The same turns and mirrors carry the whole set onto itself, and each row onto the other rows of its family. Which rows share a family with each named row? Give them in list order.
These 32 rows form 4 families of 8 rows each.
bazup: [-11  -6  -2  -2  -2  -1  15  11  -1 -18  30  23  -6   4]
Migav: [  7 -31  -1 -13 -13  -2  -6  -2  -1  12   6   5  13 -27]
Romim: [ 24 -22   7  -2  -7  37  17  -4  -8  -2   2  16 -15   2]
ruk: [ 26 -20   9  -7  -5  35  16  -3  -7   5   0  17 -13   6]
piro: [ 17 -24   2  -4 -11  38  14 -15  -3   0  -2  16 -16  -2]
durit: [ 11  -4  -4 -11 -10  -1  42   3 -10  -5 -17   1   8 -10]
nisil: [ -9  -8   6  -2  -7   2  18  11  -9 -10  31  21  -6   1]
lerud: [  6 -21  -8 -15 -18   3 -12  -4  -5   2   6   4  18 -25]
givog: [ -1 -13  -8   5  20  12 -20 -17  12   6   8  17 -19   6]
tov: [  5 -29   0 -15 -11   5 -14  -1  -2   4   8  10  15 -24]
rof: [ -2 -16  -7   6  14  11 -27  -8  13   5  13  14 -12   8]
fepet: [-11   5 -13   0  13 -25   3  12  10   3  -2  -3  11  -3]
mugem: [ 10 -14  -8  -3 -11   4  39  13  -8  -9 -16  -6  10  -6]
baza: [ 17 -12 -16  -3  10   8  -3 -16  11  10 -35  -6   3  -3]
tibu: [  3   1  -3  11  21   7  27  -1   8  -2 -10  10 -22  24]
Kis: [ 13  -8 -18   2   2   9  -2 -11   4  23 -33  -8  -3  -2]
dito: [ 25 -18   7 -10  -4  40  10  -6  -6   4   0  15  -9   3]
vib: [ 10  -7  -4  -9 -16  -3  36  13 -10  -5 -13  -3  14  -7]
sido: [ 20  -9  -9  -6   7   8  -1 -15   6  14 -37  -4   4  -6]
Foz: [ -4  -5  -2   0  14   8 -22 -16  15  11  12  20 -15   1]
duno: [ 19 -14  -8  -3   5  11   1 -16   4  19 -34  -9   1  -5]
Gat: [ -1  12  -9  10  15  15  23  -2   7 -10  -9   8 -17  23]
Tode: [ -7 -12   7  -7   0   3  18   8   2 -21  29  21  -2  -3]
leso: [  6  -3  -6 -11 -16  -2  38   8 -15  -4 -13   2  10  -7]
sako: [-16   0 -19   2   9 -26  -2  -3   7  -5  -5  -1  11  -6]
Nom: [  0   3  -5  11  17   1  28  -8   7  -3 -13   8 -21  22]
Filok: [-10 -11  -1   2  -4   1  15  10  -7 -14  33  20  -8   6]
Fezos: [-15   2 -18  -3  10 -26  -2  -1  10   2  -6  -2  11  -4]
bedes: [  4   9  -9  10  14   5  29  -4   5  -3 -12   4 -20  22]
Teniv: [  3 -18  -4   5  19  11 -24 -14  15   3   9  14 -14   7]
lus: [-16  -2 -18   6   7 -29   5   0   8  -3  -4   0   5  -4]
Gedo: [  9 -24  -5 -16 -13   8 -14   2  -6   3   8   8  18 -22]

The rest of the family of Tode: Migav, piro, fepet, mugem, Kis, Foz, Gat
The rest of the family of Gedo: ruk, sido, leso, sako, Nom, Filok, Teniv
The rest of the family of tibu: durit, nisil, lerud, rof, baza, dito, lus

The same turns and mirrors carry the whole set onto itself, and each row onto the other rows of its family. Which rows share a family with each named row? Give them in list order.
These 18 rows form 3 families of 6 rows each.
K: [ 15   5   8  18 -14  17   4 -30  26  -8  -7  15  -1  -3 -25  20  12  22]
Q: [  7  -5  -7  21 -43  13 -17 -20   7 -18  13 -12  30 -10  10   8 -11 -16]
A: [  5 -13   7  10 -35   1  25 -26  -5   1   0   8  14  -4  12  24  19  11]
V: [  3   8   3  24 -16  24   0 -31  22 -15  -8  11   4   1 -28  33  11  21]
X: [  4  -3   3  20 -12  15  23 -39  30  -9 -15   7   5  -9 -27  26  11  19]
H: [  9  -5  -7   9 -46 -15  18 -32  -9  -3  -8  -1  12   8   5  23  27  14]
W: [ -8 -10   1  27  -2 -10  24 -11  23 -33   0 -18 -12  -3   1  14   5   7]
S: [ 15  -6   1   5 -42 -16  23 -23  -2  -8  -6   3   7  -2  10  11  23   8]
G: [ -1 -14 -34   5 -24  -6 -12  -9  39 -25  10 -27  15   2   4  34  -7  -4]
Y: [ 13  -1 -25  15 -31 -13   4 -57  23 -16   5 -25  19   8 -29  10 -15  17]
M: [  0  -5 -34   8 -32  -7 -24 -10  31 -19   1 -22   3  13   0  41   6   7]
U: [ 12  -9 -36  11 -28  -7 -19  -8  38 -14  -1 -32   2   4  -1  31   4  -1]
T: [-19  -5  -4  31  -8 -11  25 -24  13 -34   0 -25  -8   0   0  19   5   3]
P: [ -9   1  -5  21 -45  12 -15 -29   4 -28  11  -6  30  -7   4  11 -13 -11]
C: [-10  -8  -7  20   2 -11  26 -18  20 -18  -1 -17  -9  -1   7  26  21  -1]
L: [  0  -4 -14   4 -49   2 -12 -37  14 -11  12  -9  30 -12  10   9 -14 -15]
R: [ 25  -5 -21  17 -32  -2   4 -50  29 -12   5 -27  21  -3 -28   6 -19  12]
F: [ 14 -10 -25  12 -21  -3 -12 -51  37  -5   6 -15  26   3 -25  13 -17  14]

The rest of the family of F: A, X, G, C, L
The rest of the family of K: Q, W, S, U, R

The same turns and mirrors carry the whole set onto itself, and each row onto the other rows of its family. Which rows share a family with each named row? Give them in list order.
These 32 rows form 4 families of 8 rows each.
Saso: [ 31  14  17 -26 -34  10   4 -10  13 -39  11  12]
vid: [  2  -5  21   7  11 -10  18 -11  12  -3  24  22]
vosi: [ 29  -3  35 -15 -26  -3 -11  -6   3   7  25   6]
mipas: [ -2  -1   8 -15 -14  -3  17   1  23 -29   2  47]
vidiv: [ -3 -15  23  -1   4 -15   4 -11  -1  -1   2  16]
pup: [ 12 -10  12   4 -16  -2  -3 -20  -6 -30 -10  19]
gezu: [  1 -23  21  -5   8  -8   8  -7  17   8  15  25]
reb: [ 34  10  30   2 -21 -15   8   1  26  -2   5  26]
fopug: [ 11 -20   9 -24   6  20   2 -15  13 -14  12  -7]
pabes: [ 29  -4  17 -37 -38  13  -6  -6  17 -28   2  15]
zev: [ 39   2  14 -30 -33  13   0  -1  17 -23  29  27]
vad: [ 30   6  16  -8 -21 -28  19   2  22 -12  12  32]
Luz: [ 34   5  15 -30 -30  18   9  -5  31 -31  24  21]
Pelez: [ -2 -15   8 -35 -14  16   8  -5   5 -22  19  -3]
dibo: [ 34  -8  30 -16 -13   6  -5 -17   7  -3  24 -10]
difu: [ 12   3  28 -32 -12  12  25  11  32  -4  16   8]
Susug: [ 35 -22  30 -13 -10  -2   2 -12  16   3  23  -5]
Foli: [ 20 -13   9   1 -14  -9 -13 -27  -2 -28  10  29]
ril: [ 31  -9  37   1 -17   2 -18 -10  18   0  19   9]
Papez: [  6   5  35 -20   4  12  25   7  22  -5  28  17]
Seno: [ -8 -11  24  -1   7 -10  13 -15  13  -9  -2  10]
lef: [ 20   1  25 -35 -10   5  15   4  35  -2  35  18]
bogom: [ 34   6  29   4 -13 -13   5 -12  25  -9   6  40]
Basez: [  1 -15  22 -23  -6  31  -6 -19   8 -19  14   4]
surok: [ 16  10  31 -23   6  -1  26  10  22 -16  30  17]
vob: [  1   0   1 -32  -9   1  31  -7  11 -31   7  29]
gevo: [ 26 -14   2 -11 -30 -10 -13 -24   8 -26  -1  21]
zorel: [ -3  13   8 -18 -16   5  11  -5  14 -34   3  42]
rimud: [  3  -7   3 -15   0   6  24 -11  27 -38   1  31]
Figu: [ -3 -19   8 -32  -5  18   5 -18   3 -29  21  11]
mufe: [ 15 -20   7  -7 -32   4 -14 -26   7 -15  -3  21]
sovu: [ 21  10  29  -7 -32 -18  11  -1  16 -18  14  44]

The rest of the family of mufe: zev, Pelez, Susug, Seno, bogom, surok, zorel
The rest of the family of vid: pup, fopug, pabes, ril, lef, vob, sovu
The rest of the family of rimud: Saso, vosi, gezu, vad, difu, Foli, Basez

The same turns and mirrors carry the whole set onto itself, and each row onto the other rows of its family. Which rows share a family with each named row? Give them in list order.
These 20 rows form 4 families of 5 rows each.
tep: [ 22  -5 -10 -28  -6  -1  31 -24  -2  10  28  12 -12   6  11  32]
nasos: [ 21  16  10 -38  12  -8  -4 -22 -11  -4  -1  34   1  16  26  13]
Seb: [ 12   2   6 -42  20 -14  18 -46 -21   8  19  31  12  37  -1  11]
vebup: [  6   2  12  -7  13  -3 -15 -15   0   9 -20  13  22  26   2   5]
fegak: [ 20 -22  -3 -17  13   2  28 -13  20  -5  23  10 -21  31   4  34]
tusa: [  9 -22  -8 -13  27  -5  26 -40   0  -2  21  13   6  52 -19  23]
Nozo: [ 12 -10  19 -39   0  -6  23 -12   8  30  16  12   0  18   5  15]
leduf: [ 12 -15   1 -36  20 -10  34 -42  -7   9  31  21   2  43 -10  20]
fotu: [ 18 -18 -21   2   3   6  25 -21   9  -3  18   0 -10  18  -1  37]
Bipef: [ 23  -2   9 -45   6  -6  24 -18   3   5  24  25 -17  17  20  25]
Laza: [  5 -19   4   7  15   3   0 -10  17   7  -9  -1  12  35 -10  16]
gusir: [ 10   7  22 -36   4  -9   0 -16  -6  23  -4  21  15  15  11   5]
pek: [ 16  16 -12  -6   5  -1 -10 -29 -17  -8 -11  20  13   9  15  18]
nifi: [  9   5   1 -23  27 -11   1 -46 -22  -3   2  30  22  43  -5   8]
lufo: [ 15 -16  -9   8  23   5   2 -15  17 -20  -1   9  -6  38   1  28]
vit: [ 21  15  -4 -33  -4  -5  10 -29 -18   7  10  24   2   0  21  20]
rozut: [  9 -26   8 -12   7   1  24  -8  22  20  14  -2  -2  30  -8  23]
sugek: [ 15  -5 -22  15  10   6  -2 -25   0 -14  -5   5   6  20   1  27]
mamag: [ 16   8  -1  -5  22  -2 -17 -21  -2 -20 -17  24   7  28  14  15]
Ros: [  7 -11  -8  -4  32  -6   6 -43  -9  -9   3  18  18  52 -15  15]

The rest of the family of lufo: nasos, fegak, Bipef, mamag
The rest of the family of Seb: tusa, leduf, nifi, Ros

